In the data rows, 128 means zero.
Each row below has a hidden score, from 0 to 40, with 20 about the middle. What is it? The score is a weighted sum of the row's numbers plus the product of two more (or one squared), each taken from its middle value.
[143 114 145 126 150 139 109  93  96  83 115 100 133 114 110 114] -> 21
[140  56 138 101 117 164 157 175 162 104  51 151  95  56 106 138] -> 25
[155 121  59 138 144  71 188 125 117 101 120 142  78 111 119  89] -> 22
[105 116  74  98  90 124 151 131 129 147 120 151  96 135 120 199] -> 34
[143  86 131  69 117 165 125 130 129 121 103 161 100 133 152 182] -> 24
[175  90 169  81 117 173 112 128 112 108 114 126 103 111 136 105] -> 27
[145 138 162  64 145 189  60  61  64  93 143  90 180 184 186 169] -> 18
[149  93 105  89 115 150 131 111 115 126 124 133 111 126 136 143] -> 21
[ 93 149 174 132 133 148  80 122 122 135 148 141 153 145 126 163] -> 16
[ 95 128 125 171 144  62 123 130 122 164 184 211  76 168 103  69] -> 21
[ 64 172 181 188 131 132 105 111 128 116 148  84 148 114  67 112] -> 28
[124 163 147  95  94 142  96  62  71 117 165 144 116 173 128 146] -> 26
[135 104 130  72 102 185 108 116 110 138 108 139 155 151 178 204] -> 17
[ 99 142 136 123 131 113  99 123 131 165 166 167 134 190 170 158] -> 17
[199 158 192  53 116 189  72  53  60  76 150  62 173 174 162 106] -> 25
[ 83 161 145 148 120 107  99  94 123 143 171 128 132 158 106 133] -> 24
[113 113 123 161  99 118 177 139 157  94  86 112 111  60  48 121] -> 36
[109 175 179 133 144 120  70  84 101 167 194 164 135 220 118  97] -> 20
[121 116 186 145 143 136  76 112 119 134 149 158 125 162 102  97] -> 18
[ 79 149 192 111 120 180  38  71  96 120 154  96 189 165 133 188] -> 13
[ 78 147 149 141 124  97 112  75  85 127 165 118 124 155  88 112] -> 24
[160 165  83 135 132 100 173 146 145 120  96  81 138 105 129  94] -> 14
[156  82  92 131 122 130 175 219 174 137  56 166  93  59 128 110] -> 16
[143  71 107 107 155 109 143 140 125  91  87 138 112 111 131 116] -> 19
[181 107 111 115 127 137 164 155 122 129 101 113 125 105 153  99] -> 16
[133 108  58 122 128 108 168 136 132 113  87 144  81  84  76  96] -> 23
[199 120 155  97 158 172 111 113 118  64 114  53 176 115 174 120] -> 19
[ 61 128 118 139 133  85  93  81 101 133 177 154 126 146  98 165] -> 17
[185 128 114 130 129 138 181 147 143 101  93 109 103  73 111  68] -> 29
[130 149 136  61 108 174  89  63  87 132 157 119 154 179 200 194] -> 23
[169 133 185 126 156 155 121  86 122  62 104  62 169 106 108  95] -> 21
[113 107  96 135 148  85 132 153 139 148 134 178  96 146 145 102] -> 18
[101 162 146 126 116 126  79 113 118 166 177 155 137 165 137 145] -> 15
[168 162 128 116 122 112 109  84  99 118 154 132 107 168 120  86] -> 18
[126  78 117 119 133 131 144 156 134 119  80 118 130  91 154 178] -> 12
[130  51 129 114  91 173 136 164 120  89  47 115 109  47 111 147] -> 12
[108 154 136 140 131 121 126 141 152 185 158 136 144 170 147 152] -> 18
[147 133 103 131 120 122 151 155 139 131 117 139 119 109 135 122] -> 19
[159 102  94 103 134 123 168 147 145 143 114 139 130 133 185 149] -> 18
[148  93 129 143 147 118 124 149 145 120 115 135 139 127 150  90] -> 14
[198 134 145  72 125 173 125  82  94  80 133  99 137 123 148 102] -> 37
[138 124  98 117 110 121 142 158 146 187 122 189 108 135 166 151] -> 13
[144 135 171  72 143 159  53  45  65  92 166 136 140 191 156 131] -> 28
[136 181 157 167 151 107 129 139 155 124 148 104 137 141 113  76] -> 22
[177  79 118 109 125 136 157 192 153 145  91 219  83 109 133  80] -> 33
[129 133 117 131  98 161 173 180 169 155  76  71 149  70 126 167] -> 18
[101 196 107 138 122  88  97  52  81 136 179  85 139 170 116 110] -> 16
[113 160 123 164 123  86 148 129 145 171 162 150  99 151  83 108] -> 23
[ 84 124 127 210 154  53 143 192 190 161 143 173 117 110 104 110] -> 13
[ 95 161 163 161 134 100  93 104 117 143 178 137 113 168  90  73] -> 20
[205  39  61   9  98 192 140 137 114 107  70 175  85 124 194 175] -> 18
[121 116 171  98 130 174  70  94 104 104 124  99 165 146 140 177] -> 14
[108 120 176 166 147 144 120 143 140  99 123 109 141 118 114 115] -> 23
[145 198 113 166 142  46 133  85  98 149 215 161  88 198  96  33] -> 22
[110 106 111  96 104 136 132 138 129 151 128 178 112 141 148 171] -> 22
[111 123 110 149 145 104 143 146 150 130 114 135 134 110 126 146] -> 16
[111 132 129 138 127 121 143 139 145 136 128 114 145 111 124 125] -> 18
[ 46  91 193 183 144 137  85 147 150 131 141 134 161 121 105 158] -> 23
[156 140 138 102 113 148 135 105 109 119 121 123 123 132 119  96] -> 27
[186 173 116 114 135 130 145  71  91  90 150  77 130 155 132  78] -> 22
[124 137 144 118 139 140 100 150 153 180 152 178 144 169 156 134] -> 12
[130 100 128  58 102 157  95 100 111 119 128 182  88 137 123 143] -> 25
[102 116 122 149 121 116 136 150 144 156 133 140 127 132 142 147] -> 17
[160 166 108 142 126 106 134 129 115 155 169 145 105 160 121  66] -> 12
[154 154 141 152 148 102 142 138 141 123 155 127 150 129 115  74] -> 17
[119 151  85 129 110  95 151 114 125 129 122 133  99 127 111 134] -> 22
[141  85 154  82 111 187 105 157 132 129  93 129 136 107 159 163] -> 14
[172 114 189 118 134 155 108 167 146 166 159 188 129 170 142  89] -> 23
[106 146 105 143 137  99 115 106 125 123 140  98 142 138 143 143] -> 16
[ 56 135 199 152 148 152  72 106 119 132 162  98 195 163 144 213] -> 23
[152  94 113 116 124 138 156 151 132 118  98 163  85 105  93 110] -> 24
[133 140  77 135 112 124 175 154 143 139  93  95 137 102 145 141] -> 14
[103 110 154 104 113 140  98 121 127 115 124 161 132 127 118 159] -> 8
[127 111 135 134 127 120 138 152 123 119 120 152  94  95  96 110] -> 26
[149 149 206  80 124 229  55  81 102 120 143  76 199 169 167 177] -> 18
[175 155 118  80 106 175 150 119 114 123 131  90 143 141 165 154] -> 23
[ 80 124 154 129 108 152 120 117 132 148 138 125 139 128 111 181] -> 32
[149 117 146 113 122 163 138 159 167 144 106 115 136 115 149 148] -> 19
[ 78 137  77 122  98 112 167 151 145 193 130 177  99 134 132 181] -> 26
[116 106 143 104 119 132  92 120 102 143 148 153 141 163 172 181] -> 12
[153 126 133 141 150 132 153 159 168 123 108 114 142 117 136 107] -> 20
[217 138  90 141 127 117 204 176 140 116  91  81 116  87 150  60] -> 4
[131 141 130  88 101 154 105  77  97 145 149 146 143 171 147 140] -> 21
[138 185 125 149 127 108 131 115 126 138 151 124 138 142 127 109] -> 20
[121  69 127  91 117 176 115 143 135 107  80 135 139  89 153 189] -> 16
[116 161  46 186 160   5 178 118 131  98 140 167  60 107  52  30] -> 32
[159 146 165 170 164  95 107 132 128 154 186 157 123 185 129  39] -> 17
[ 90 167 129 144  98 123 121 111 126 149 150  77 151 114 112 137] -> 20
[198  97 146 101 116 214 161 167 141  73  45  37 153  45 130 105] -> 18
[158 138  81 128 121  91 160  79  94  89 128 120  97 115  86  96] -> 26
[177  90 111 120 135 127 170 165 139 101  85 128 104  85 123  99] -> 22
[124 156  97 146 102  92 128 130 126 168 153 176  99 143  98 106] -> 16
[133 130  66 152 111 101 183 202 167 196 134 164 101 107 139 106] -> 10
[221  81  84  50 114 188 172 149 116  92  44 124  96  66 155 133] -> 26
[ 41 132 163 157 127 130 102 112 138 131 127 121 147 117  72 181] -> 26
[180  90  79  98 135 109 172 164 130 121  97 165  88 119 157 127] -> 19
[137  67 127 121 130 127 141 131 126  65  71 119 102  80  92 109] -> 22
[ 91 160 238 155 163 139  23  61 108 119 220 108 186 214 123  85] -> 17
[106 145 217 132 116 186  42  59  90 104 170  81 174 161  90 118] -> 25
[169  70 118  66 109 224 142 151 136  70  26  52 166  43 174 201] -> 16
[102 132 114 175 138  65 153 186 170 168 154 190  98 140 109  91] -> 19
[109 183  49 190 135  10 168 188 176 217 193 201  90 160 127  71] -> 12
[111 120 145 150 124 149 148 155 166 128  74  66 165  80 118 156] -> 18
[179  82 170  78 121 204  97 123 120 129 106 144 150 159 164 141] -> 16
[120 116  87 145 110 102 181 175 168 133  90 125  90  71  93 126] -> 21
[173 141 157 118 150 126  89 110 114 108 151 136 141 167 142  61] -> 23
[106 167 156 195 136 100 172 211 204 181 118 111 142  90 107  72] -> 17
[ 97 150 131 160 168  86 119 157 163 164 158 142 142 160 159 138] -> 13
[ 93 164 134 157 146  91 104  88 105 141 174 117 145 166 127 132] -> 18
[111 108 108 155 148 102 168 138 146  98  87 117 118  86  99 124] -> 24
[108 139 158 129 111 169  97  82 106 112 142 109 149 132 117 164] -> 32
[ 71 173 135 191 143  39 110 145 130 197 219 213 109 185  99  77] -> 19
[164 124 111 126 121 112 156 139 137 122 114 140 111 125 125 100] -> 20
[130 182 127 100 104 164 121  68  97 113 135  24 184 158 167 184] -> 27
[126 150 134 136 126 149 116 108 109 118 131 108 158 137 135 162] -> 21
[128 115 120 122 139 122 120  97  92  83 113  84 151 123 132 149] -> 15
[107 133  84 177 127 114 191 197 172 137  71  73 130  54 128 140] -> 8
[ 96  88 147  89 117 149  74 126 132 165 149 194 132 163 174 196] -> 12
[134 157 122 100 127 131 108  72 100 105 160 101 129 159 132 149] -> 26
[ 89  89 152 139 137 135  83 117 124 130 141 169 113 132 120 154] -> 21
[194 131  39 141 137  80 230 179 159  86  51  84  95  43 104  65] -> 21
[135 134 140 150 119 134 156 164 166 156 107 129 135  97 114 100] -> 19
[ 68 181 162 144 119 103  72  95 109 193 218 152 157 220 163 161] -> 16
[ 74  96 134 141  99 177 149 209 188 183  66 148 134  61 128 216] -> 23
[129 126 187  93 129 162  77  84 101 147 164 133 132 190 164 148] -> 17
[ 88 141 138 130 126 118 107 124 127 160 162 119 161 168 156 165] -> 14
[ 55 147 129 213 141  89 157 206 201 209 137 110 171 114 145 166] -> 17
[183 165 118 155 142  92 155 139 142 124 143 138 110 129 109  20] -> 31
[131 100 168  93 113 193 112 115 114 112 104 112 135 127 135 170] -> 23
[ 82 145 164 189 133  93 118 134 161 136 160 140 127 126  86  96] -> 25
[ 92 156 106 168 131  73 114 111 117 110 154 136 117 130  83  93] -> 19
[102  75 110  92 101 162 136 133 120 105  87 143  97  67  93 176] -> 27
[ 97 145 189 105 123 191  82 102 129 113 124  85 178 146 150 198] -> 24
[114 174 157 161 130 137 100 102 127 118 154  79 161 132 106 109] -> 22
[101 148 132 160 148 123 134 133 131 110 118  54 193 114 150 162] -> 13
[ 59 124  85 156 137  43 124 125 111 152 183 212  82 177 101 136] -> 22
[129  88 198  70 101 222  81  82 101 107 100  88 144 131 141 168] -> 22
[139  98 150 142 130 124 125 132 124 105 140 155 112 123 115  95] -> 25
[210  76  95  61 124 178 142 126 109 112 102 156 113 134 162 131] -> 21
[210 149  20 122 112  87 223 137 123 109  92 105  76  66 125  58] -> 17
[155 162 157 144 136 107 103 128 124 158 193 118 142 168 154  72] -> 17
[107  98 130 140 142 121 134 130 123 101 104 123 121  98 110 138] -> 21
[ 99 105 168 135 150 137  98 135 141 134 128 119 147 134 135 154] -> 15
[151 206 114 148 120  74 149 159 154 214 205 183  97 179 124  48] -> 25
[172  47 113  77 125 169 121 150 115 117  84 154 138 124 173 148] -> 11
[124  98 173 120 120 145 103 142 144 147 138 174 127 147 131 159] -> 18
[ 29 198 155 180 136  64  45  73 103 171 244 175 130 229  92 128] -> 23
[ 95 161 109 175 141  87 137  99 112 105 146  59 153 121  99  83] -> 19
[137  89 165  87 131 188 107 110 122  89  95  73 168 117 163 178] -> 19
[118 100  89 124 114 125 160 143 148 120  92 140  95  96 106 158] -> 28
[155 115 164 103 131 136  87  92 102 114 153 143 130 158 142 111] -> 21
[122 117  74 138 127 147 197 175 163 128  61  63 161  55 154 193] -> 21
[157 124 106 121 150 105 125 144 121 142 161 206 105 164 127 101] -> 24
[ 91 128 224 136 155 168  50  96 114 113 146 122 190 170 143 181] -> 13
[115 157 160  89 106 172  82  36  72  71 134  72 150 141 107 181] -> 31
[101  83 159 131 127 155 128 113 129  69  75  82 143  69  98 166] -> 26
[ 96 128 156 122 134 154  90 116 127 139 141 123 148 157 148 167] -> 20
[141 115  67  70 120 146 141 127 108 149 120 156 106 131 170 174] -> 19
[186  73  77  89 129 162 199 182 145 100  34  89 119  49 175 155] -> 14
[141 127  98 126 128 122 172 112 115  63  81  71 131  64  93 124] -> 25
[148 121 121  82 102 208 116 137 118 147  98  86 164 134 201 191] -> 5
[ 99  90  77 175 139  54 152 200 184 160 108 209  80  81 110 102] -> 12
[111 102 147 177 150 110 122 181 172 157 142 142 134 126 129  98] -> 13
[175 125 167  30 101 230  46  55  73 101 152 121 155 190 183 189] -> 23
[141 119 111 132 120 121 163 157 143 109  88 146 103  82  99 108] -> 25
[ 87 217 128 196 140  48 114 113 123 178 201 175  99 172  62  65] -> 21
[ 84  91 161 184 140 108 131 176 171 140 106 175 114 100  95 146] -> 21
[119 175 200 176 150 119  67 107 109 129 186 135 150 169 101  75] -> 20
[194  84  60  51  97 127 182 166 135 142  68 164  70 122 174 136] -> 13
[136  89 152  97 109 147  99 143 102 145 136 222  88 148 122 127] -> 25
[ 58 155 107 204 146  54 142 141 159 164 147 128 128 141 111 136] -> 21
[ 75 136 122 170 128  66 124 138 128 168 179 198  89 150  92 120] -> 22
[ 94 174 110 137 133 111 108  91  99 132 152  63 174 142 151 180] -> 13
[ 98 156  96 146 104 108 169 101 119 134 134 107 113 119  92 127] -> 30
[111 157 186 114 139 159  57  46  75  95 158  85 173 170 139 175] -> 21
[169  97 165  87 151 150  69 109 102 138 164 194 117 190 155  99] -> 26
[124 161 188 109 132 162  67  32  67  88 163  61 188 196 132 158] -> 24
[130 130 180 104 127 173  75  82  91  84 149 127 134 140 115 120] -> 30
[122 205 139 124 122 115  78  34  63 115 198 115 140 197 109  90] -> 25
[136 145 149 122  98 170 139 127 133 138 106  94 138 103 119 150] -> 21
[ 96 171 140 164 134  99 124 158 172 189 174 142 137 141 116  91] -> 15
[170 122  66  31  90 169 140  99  83 140 123 151  92 152 161 173] -> 19
[129 118 153 133 163 102 108 128 121 115 156 150 143 164 160 110] -> 21
[198 109 140  73 134 155  93  98  88 108 146 143 119 170 161 105] -> 22
[122 134  77 228 161  32 212 234 208 167 108 150  98  71  91  38] -> 15
[116 163 179 146  97 166 106 112 113 126 121  71 162 103  96 130] -> 18
[117 108 102 165 146  98 162 161 159 120 115 140 102 108 116 101] -> 20
[201  78  78  69 127 134 157 135 122 100 106 163 100 129 179 106] -> 27
[ 99 121 172 112 113 132  82 116 126 176 189 215 120 178 118 129] -> 17
[ 77 146 115 149 148  96 111 108 136 166 166 130 129 170 128 147] -> 22
[ 84 158 167 176 153 100  86  84  97 138 189 128 125 159  98  95] -> 18
